(in the rows, 128 means zero)
A single turn carries every row of the set below to another of its rows. Some are shown first; where does it send the rows asked next?
tig: [118 161 167 124 115 154  90 149 141 100 133 133 146]
dige: [140 157 143 142 110 152 108 149 137 118 135 139 169]
vafif: [117 175 163 135 100 158 116 153 142  93 140 139 146]
tiv: [115 139 129 108  95 177 146 110 111 136 104 147  92]
gezi: [111 149 147  85 105 142 168 113 133 120 124 136  97]
Levut: [111 142 135  91  97 160 162 117 129 126 105 152  96]
pufon: [107 129 114 116 117 159 148 133  91 102 137 167 123]
zize: [155 151 139 133 111 164 100 144 153 125 114 126 146]
dubep: [116 141 136 118  99 177 138 101  98 139 122 125  91]
Nitub: [108 140 151  85 113 170 150 118 115 119 129 154  84]
deba: [127 129 140  87 118 173 141 111 118 135 120 143  85]
Nanad: [124 159 155 131 112 157 107 157 139 106 144 147 162]
Lek: [137 177 132 110 105 163 151 124  81 126 123 156  99]
peti: [130 162 150 140 109 151 110 153 135 110 141 142 168]
Neze: [138 156 144 140 103 145 105 142 141 117 104 140 159]
reta: [129 152 152 122 118 162 101 160 146 109 138 146 159]
Vebe: [138 147 146 124 119 162  98 157 147 118 131 142 160]
Gifo: [131 153 160 116 119 148  92 149 154 107 122 131 147]
bap: [104 154 155  98 104 154 164 112 106 113 138 152  93]
ked: [121 162 161 117 109 169 104 160 153  96 132 143 137]
muv: [117 150 148 112 106 158 143  98 102 133 139 109  93]
vobez: [131 177 144 100 116 168 140 125  80 121 139 147  91]
peb: [113 154 154  96 108 141 158 104 119 124 141 114  96]
Vit: [149 172 124 102 109 153 158 123  96 132 112 156 105]
Fiz: [140 150 149 116 115 173  95 154 159 113 119 135 137]
ton: [137 171 149  84 128 162 137 127  96 122 143 137  88]
Sal: [140 131 132 102 114 160 146  99 111 146 118 130  93]
Bon: [156 166 129  85 121 145 155 124 110 134 116 147 100]
vodu: [151 165 141 150 100 152 113 138 140 120 121 124 156]
mab: [123 118 122 103 141 159 124 125  97 114 155 131 112]
govu: [126 164 151 149  97 151 104 141 128 110 115 142 158]
Tes: [118 156 148 114 100 142 171 100  99 124 135 139 103]
Vak: [137 145 137 116 105 145 161  94 102 140 126 128 103]
vuv: [133 127 112 105 131 124 158 122 112 114 139 139 131]
ziger: [119 131 110 114 117 135 162 129 102 107 133 162 133]
Zumut: [149 166 141  74 130 150 142 126 110 129 131 136  91]
zibi: [134 176 153 151  94 149 122 141 135 105 135 130 155]
mapob: [141 151 148 123 114 143  99 145 155 116 108 136 153]
lofun: [143 150 141 134 115 156 101 150 142 122 130 138 166]
vamak: [135 121 118  99 141 135 139 120 110 118 149 125 121]
gasu: [117 165 162 143 105 156  95 145 127 102 130 137 151]
resev: [108 123 121 111 130 171 128 131  88 106 149 152 113]

Nitub goes to bap
Zumut goes to ton
And these:
dubep goes to tiv
zibi goes to vodu
govu goes to Neze
lofun goes to Vebe
resev goes to pufon

